Each path below is one point turned by a fixed rotation once a step. After each direction that follows a path, write how fast that rotation turns it, in degrees a step (0 if it stays still).
Each turn is a multiple of 5 degrees from 10 to 175, or 0.
Each row of a path follows its step; steps can be skipped.

step 1: [ 27   8  11  15  45  30  27 -25  54  15 -14 -23 -52  27   1  14 -40  17
   2 -19 -21  -5   6  26   0 -29 -11  10  21  -4 -17   3   3  -6  51   2
  12  -6   0  -9  24   9  44  31 -33]
step 2: [ 13  31 -13   5 -17 -19   0  29  10   6 -46  -3  29  45  10 -12 -30 -19
   4 -15 -39 -27  27 -22 -30 -27 -16 -46  -9   5 -31  14  -8 -12  -7 -24
  15 -54 -22   6  -1 -31 -10  31 -21]
step 5: [ 10  33  51  27 -30  15   8   3  16 -30 -35 -31 -21  40 -15  16 -37  16
  21  -6   4  45  -4  -3  -4   7   8  32   6   6  -1  37  20  26  36   2
  24 -30 -27  -2 -11 -13  23  30 -26]
step 6: [  0 -26  23  -6  36  10   2 -17  34   0 -44  12 -18  46  15   4   0  34
  24 -37 -38 -14  29   2 -29 -46   3 -43  51   2  -3  -8 -33 -12  -4 -15
  -2  -6 -25 -14   8 -12  -8  26 -23]
step 8: [ 22  28  -9  -5  25  29  20 -13  73  34 -44   1  -2   7  53  14   2  18
 -16  21  -3   7  -4   9 -39  -2  -1   2  -2 -33 -17  16  20  -6  35   0
 -13  -1 -28  42 -19  16  28  27   7]
step 11: [ 25  -3  63  -2  32  -4 -16  15  41  23 -21  17 -42  11  16   8   2  -7
   5 -48 -18   0 -25 -28   7  -7  10 -17  17 -12   3  28 -33 -12 -21 -29
  -1  10 -25 -33 -15  -6  27  45  34]
step 12: [ 56  37   8  38  -4 -13   0 -16  44  -7 -37  -9 -12  26 -14  -2 -33  31
  14  -1  11  19  -3   1 -68 -13 -18  15 -27 -39  -8   1 -12  12  31 -14
  23 -11  31  10   0 -20  28  10 -10]
step 13: [-10 -11   5  15  36  23 -12  10  31  11 -65  -6  24  12  31 -23 -21  -7
  10 -10 -17  -1   5  14   2 -21   0 -32  22 -16   0  -9  37  21  11 -36
  -3 -41 -58  15  -7  17  17  39 -38]
step 18: [-40 -11  16   8   9  10  -6  21  68  20 -24  14 -22  -6  34  -9 -27 -18
   1 -34  17  28   5 -19 -16 -67   1 -20  -9   3  11  22  11   8   2 -54
  -6 -12  -9 -27  19   9  28  24  10]
step 19: [ 30  35 -19 -11  28 -28  11  14  56  35 -40 -10 -21  28  -6  43  -7  17
 -15   2 -29   6 -20 -15 -23  16   3  17 -17  -4  11  22  -3  -2 -12 -42
  32   5  14  32 -33 -24  12  20 -39]
step 20: [ 14   8  27  30 -20  10  18  39  46 -18 -36  11   5  36 -16  -6  11 -17
   2  12 -43 -47   5  43 -17 -29  -6   2  10 -44  18  10  37  23  32  -8
 -22 -14 -32   1  11   8  26  22  -4]
Speeds:
[ -6  -7   1   5  -1  -1   0  14  -2  -1  -6  -6   5  -8  10  -3  -3 -24
  12 -10  -8  -7   5   3  -6  -2   9  -4   7   1   2  -1 -11  -8  -2   1
  -6   5   0   4   4   3  12   0   9] => 155
[ -6   1  -2   0  -6  -4   3 -16   8   2   0   3   7  -1  14   7   3   6
   2   0  -4  -5  15   3 -12  -9   1  -1  -5   0  -5 -10  -8  -3   2   1
   3   7   0   8 -16 -15  -7  -9   3] => 170
[ -7   3  -4  -5  -1  -5   3   2  -5   0   7  13 -10  23  -5   8   5  -2
  -5  -9 -13  -3  -4   0  -4  -8   4   3  -4  19  -1   1   0 -10 -13  -3
   0  -2   1   0   2  -1   5   4  -2] => 85
[  4   7  -3   9   2  12  -3   0  -3   7  -1  -4   2   4   8  19   6  -1
  -9 -16   5   5   2  -3   4  -7   5  -4   9  -3  12 -14  15   3  -2   8
  -3  -4   1  -2   5  -3  -3   0   9] => 145
[ -1  -1  -4   3  -3  -3   2  -5  -5  -1  -4   9  15  -8  -8  -8  20   0
   8   0 -10   2  -5  -7  -1 -10  -5   2  13   9   6  -8  -6  12   5  -3
  -1  -7  -9  -1   8  -4  -6   7  -6] => 100
[  1  -3 -10  -8   0  -2   8   7   5   1  -2   4  -3  -1   3   0  -6  11
   2   1   1   6   3  -4 -23   6  -9   1  10  -4   5   6  -1  -6  -7  10
  -7  -6   2   7  18   2 -11  -6   4] => 170
